Rows swapped in pairs by one turn or mirror: which row each one swaps with
bege: [  4  -6   1  -3 -15  12 -21  -8 -13  25 -28  11   5 -34  -1 -10 -10 -19
 -13]
zet: [ 17  15   2  -2  26   0  -2   9  31 -13 -16  -2 -11  -5 -25  20 -10   8
  18]
tono: [  9 -14  -7   2  25  15  20  -7   8   1   2 -35  12  -7   0 -12   0  26
  -6]
doru: [ -9  16 -13   1  30  24   0 -19  19   6   3 -15  28 -16   7   8   0  14
   4]
moz: [ -6  26  22  36  -4   3  31   1   3   8  -1   0 -11 -32 -19   9  -1 -10
  18]
duzok: [ 11  14  13  36 -15  -1  22  19  -3   6   5   9  -1 -23 -31  11  18  -3
  10]
Nin: [  0  12   2  -1   9   2   3  -1   6   5  20 -48  25  -9   2 -15 -12  16
   1]
Vovi: [ 18   3  -7  12  26   6  25 -14  13  11  12 -21  10  -4  14   5  12  26
  -2]
nesez: [ -8  -9   2   3   2  -4  11 -21   9  -3  11 -26  35  -2   5  -1 -16  17
  10]
fimi: [ 13  15   9  36  -7  18  39  21  -4  16   3  -3   7 -16 -26  12  -3  -1
  16]
Ris: [ 27  19  13 -10  10  -2   9   5  42   2 -16   7 -10   3 -16  14  -6  -8
  15]
Bup: [-10  16   5  -9 -28  -1   6  -2   8  -1 -25  11  -3   0  -6 -35 -29   5
 -21]
loz: [  5  22  10  12 -15  18  36  -2 -24   1   0 -13   1  12  18  -7 -27 -16
  -9]
taso: [  4  35  21  10  -8  24  31 -22 -15  10 -10 -29   5  12  -7  -3 -11  -9
  -9]
rab: [ 13   6   2  -7 -19   3  14  21   5   4 -19  -3 -10  32  -4 -10 -24  10
 -24]
Dokab: [ 26   7 -12  10   1  -8  -7  -6 -15  27 -38  11 -18 -27   3 -16   8   8
   0]
tobom: [ 12 -13 -18   9  -1  -4  -9   9 -23   2 -33   1 -12 -12   6 -21  22  -1
  -7]
luvo: [ 34   8  -4   4   4   6 -11  17  34 -13 -12   6  -8  -4 -22  17 -17   3
   5]
mot: [  2  26  -6  10   1  -4   2  -7  22  -6   6  -7  42 -23   0  11  12  20
  12]
Bepe: [ 13   0  -7   9 -21   3   2   9  22  43 -28  10   3 -32   8   2 -10 -14
   8]
Varin: [-13  19  -4  16  -6  24   4  -1  -9   8  26   6  19  18   3  -8 -22  -5
 -10]
Vuk: [-16  45  12  12   6   5  17   2 -27   7   0   1   6  15 -10  -8  -3  -7
 -18]
babi: [-13   9   2   1 -22  18  15  -4 -13 -12  31  -5   2   3 -12   3   2 -18
 -16]
sonib: [  9  -6   8  -8 -12 -13  13  11  -5  -8 -28  -4  -8  16   0 -32 -24   3
 -21]
Vavef: [  2  20 -13  -6  -5 -19  -9   6  -7 -14  -7  -7  -7   9  -9 -11 -23  -5
 -38]
pef: [ 12   9 -12   5 -19  -8 -17   3  -7   9 -14 -18 -13  21 -27   0 -15   4
 -30]
Figu: [ 20  22   5  -6   2   6 -16  12  40   1 -20   3 -12  -1 -25  14 -11   8
   1]
zeki: [  6   9  -6 -20 -21  -4  12  -6   2  -5 -19   0  -6  11 -19 -24 -30 -27
   5]
Zaf: [ 12   0  -8  -5 -10 -16   5   5   8   7 -15 -11  11  23 -15 -34 -29   5
 -16]
reti: [ -1  -2 -14  13  15  -1   1  -3  10 -12 -11 -10  44  -2  11  19  12   4
  12]
pote: [ 12  29   9 -12   4 -10 -10   8  32  -2 -22   9 -21  -6 -22  19  -7   6
   2]
Feg: [-11  25  24   6 -15  23   4 -12 -24  13  12   1   4   4  14  -6   4 -10
 -21]
muka: [ -7 -13  -2   7 -13  -3  10   3   8  22 -47   2   5 -33  13   1   6 -20
  -6]
nurof: [ -4  25  15  42 -10  13  30  12   0  18   1  -7   1 -18 -27   6   2   1
  20]
Zega: [ 18  18  18  33  -1  22  43  20  -4   4  -6  -2   4 -14 -14   6  -2  11
  18]
Vak: [ -6  23   7 -23 -15  16   3  11  -1  -5  -4  -2 -12   9  26  18 -13   0
 -20]
Pini: [-20  25 -22  10 -12   6   8 -12 -17   7   2  -1   8   1  -8  -1   3 -41
  -4]
tafot: [ 18  25   5   0  15   1  -4   7  48 -12 -24   4  -5  -5 -19   4  -3   3
   0]
zipin: [ -2  -2  -3  -1  30   6  28 -13   6   4  -6 -25   5   7  25  -8  15  -1
   4]
nipe: [  6   0 -18 -17 -37   7  20  -4  18 -22 -19 -14   5  13  -1  -7  -8  -7
 -11]
bub: [  3   3  -1   5   4   5 -21 -12 -28  23 -29  -1 -25 -20   8 -12   4   0
   9]
Rilep: [ -5  21 -20   9  -1 -12  30  23 -24   5 -13 -10  21  -3 -18 -20 -27  -9
  -8]
Sotus: [-11  18  13  12  14  13   5  -1 -29   1  17  -2   7  17  11  -4  -3 -15
 -19]
rul: [  1  12  10  51 -14  11  23  18   3  17  -2   3  -7 -14 -11   8   5  -6
  20]
futu: [ -4   3   3  -6  17  16  15 -14  11  13   0 -26  18 -12  13   4  20  15
  28]
fug: [  5   6  16  34  -5  15  27  19  -5  11 -11   1 -18 -35 -22  15   3  -3
  15]
mosoz: [  9 -16 -18  -3  -5  -1 -16  12  -3  29 -31  -3  -2 -31 -13 -14  17   3
   6]
gurut: [ 11  10   7  -5 -21   9 -27   8 -16  29 -21 -16 -11 -25  10 -21 -14  -8
   0]
dira: [ -2   3 -17   8  20   9  -2  -5   1 -13  -3 -23  31 -20  15   5  17  10
  16]
Zugo: [  7  23   2   0  17 -15 -13  15  26   7 -16  11 -27  -4 -22  17  -6   6
  -5]
Fevos: [  7  17 -14  -2  16  21  19  -7  24   3  12 -25  28 -25   9   9  -9  -2
  15]
Dubov: [ -2 -12 -15  16 -26   4  -3   3  -3  26 -38   3  -7 -32   4 -12  -9  15
  10]
vetev: [ -1 -17 -14   2  -5   0   1   5   8  25 -39 -11  -9 -34  18 -10   1 -11
   7]
vafo: [  3   4 -20   6 -31 -13 -15   8  -2  15 -22   2 -11 -44   1  -2  -4   0
  10]

rul pairs with tafot
moz pairs with luvo
gurut pairs with Nin
Bup pairs with Varin
rab pairs with Vuk
dira pairs with vetev
Pini pairs with nipe

Rows swapped in pairs by one turn or mirror: which row each one swaps with
Lokiz: [ -6   8  12  16  11   5   3 -21  18  -2  21  11 -27 -16 -25 -20  12  -5
 -11]
kida: [ -2   6  28  23 -18 -14   4  11  25  -8  18  30  15   9 -12 -38 -26 -33
 -26]
suza: [-19   5 -17  40  -8  -8  16 -17  27 -17 -15   0  -7  29   0 -33  19 -27
  -6]
Sofot: [  4  22 -17  18 -27   5   9  -2   1  -1 -23  30  -2  43 -21 -21 -18 -14
 -14]
Suvu: [ 12  12  24  23   3   0   1  -5  40   7  20   6  -1  -7  10 -45 -14 -14
 -16]
pusal: [  1  27 -15  28 -18  17 -22  -1  -8 -15  22   7 -18  12 -20  -1  -2 -25
 -23]
Vavu: [-22  12  16  29 -14  19 -30 -11  28 -20  16  26  -7  25 -12 -12  34 -12
  -5]
kig: [-23  -1   6  46 -19 -11 -28   2  19   5  40  36  22  30  -1 -33 -10  17
  -1]
fav: [  2   9  -3  21 -12 -24  -5 -27  32  22  31  16 -23  14  -3 -25 -18   6
   2]
lor: [ 19   8 -14  37  -3 -16 -20 -16   0  -8   1  30   2   7 -49 -30   8   3
  -7]
fek: [  7  13  15  36 -16   6 -15  -4   1   3   1  11 -10   4  11 -32   1 -30
  43]
revi: [-26 -10  17  31 -11  27 -32   2  15 -20  12  22   8  22 -11 -35  -3   1
  35]
bepeb: [ -1  17  17  46  15   9 -35 -19   1  17  24  31  18  26  -3 -17 -11  18
 -10]
Gav: [ 11  13 -22  31   2  29 -12  11  14  -6  20  35  -3  10  31 -22 -12  -3
  11]
Mazi: [  1   8   3  25 -20  -1 -18   1  11  -7   7  17  -5  22  18 -44 -12 -34
  39]
zemi: [ 10   3   2  10 -20 -11  -9  30  11  -6  16  25  17  24 -21  -5  -7 -11
 -31]
gotuf: [-12 -14   4  27 -37  -9  -3  -5  27 -41  -2  37  -3   9  -2 -29   0   7
   4]
fuf: [-49  13   0  46 -19  -2 -11  11  -4  23   1  27  -3  15  -4 -10  -4   1
   7]
nek: [-14  31 -17  28   2  21 -29  15  12   0  -3  37  -7  -8 -17  -9  -1  11
   5]
Fipes: [-32   9 -36   9   2   0 -13  11 -10 -11  -4  28   9  13 -21 -13  -2  -9
 -18]
Fipan: [-23  20 -14  42  -1  17  -2  21   0  -8 -26  -6  -3   8   7 -32 -16   6
 -14]
pezot: [  9   7  10  53   5  -7  21  14  -5  -6  15  19 -17  14   4 -28  18 -20
   6]
Zad: [ -8   5   4  69  -8  15  10 -17   2  -1  13  12 -32  30 -15 -26   7  -3
   4]
libe: [-25  25 -15  40  -6  14   2  19  -2  -8 -21  -6   7   8   3 -23 -11  13
  -4]
Zuka: [-20  -8  13   9  -6  10 -37  -2  -8   4   5  32   1  25  20 -10 -21   7
 -20]
vaba: [ -3  18   6  56   8 -27   3  -9   9  18   1  31   3  -5 -23 -13 -13  -5
 -21]
vud: [ 15   2 -12  34 -17   6  -3 -13   6 -12  49  12  -1   3 -22 -53  -3 -18
   1]
Lim: [ -3  24   7  33 -29 -24 -23 -17  19  -6 -16  14  -2  47 -10 -20  -1   1
  15]
mose: [  1  11  27  26  10   3  -7  -4  34   4   9   5  -4  -8  16 -48 -24 -12
 -21]
gugu: [ -7  23   7  54 -25   6   3   6  23   9 -16  -1 -15  11  -4 -45 -30 -21
  -2]
dubim: [-22  12  13  26  -9  20 -26   6  -6 -22  12  11  23  23 -19 -11  -6   0
  31]
Tig: [-19   4   0  48 -25 -35 -17  -8  11   6  22  23  13  23 -10 -38  18 -20
 -28]
fure: [  9  21   7  23  16  -4 -20  -7  -3 -10  13  26  12  25  28 -19   8  20
   5]
logig: [-21  34   4  33 -23  17  -8 -22  27   0   0  20 -19  21  16  -3   7   9
  -5]
Ronu: [ -8 -12  16  24  22   1  25  -4 -14  -6   8   8   2   0  -2 -16 -10  -7
   2]
Funo: [ -7  11 -19  31  10 -16 -17 -11 -11  -1  30 -13  22   3  11 -19  10  -6
   0]
fal: [-11   6  23  38  -5   0 -34 -25   4 -33  10  32  -3 -18 -15 -19 -15 -10
   2]
zamop: [-24  20 -20  23 -33  -2  -1   2  16 -40  -9  13   8  30   1 -25 -22  12
 -10]
Kub: [  2 -23 -13  50  -7 -15   2   4  11 -14  10  16 -35  11  -6 -18 -27 -17
  -6]
giv: [-28  20   7  30  -1  -2 -15 -13  20   4   9 -13  24  12  15 -34 -25   9
 -31]
Vami: [ -4  -2  11  33 -35 -12   9   0   0   7  13   8 -18  48 -27 -29  -9   4
  11]
big: [-20   2 -18  19   6 -26 -12  -4 -19  -5  23  -8  24  20   3 -31  -3 -18
  -1]
Nud: [-32  -5  11  36   1  -9  -3 -20  42 -22  18  37  18  17   1 -27 -10 -17
 -23]
Netup: [  4  17   3  21   4  -9 -27  -8  22  13 -14  37  34  21   3 -35  -5 -20
 -15]
meke: [ 14 -11 -17  24  -2   6 -11   1  -4   1  37   2   7  21 -36 -41  -5  -6
 -10]
Zubar: [ -4  -1   7   3  -3  -3 -10 -17  44 -18  11  39 -20   7  -9 -33 -14 -28
   6]

pusal pairs with fal
vud pairs with dubim
Suvu pairs with libe

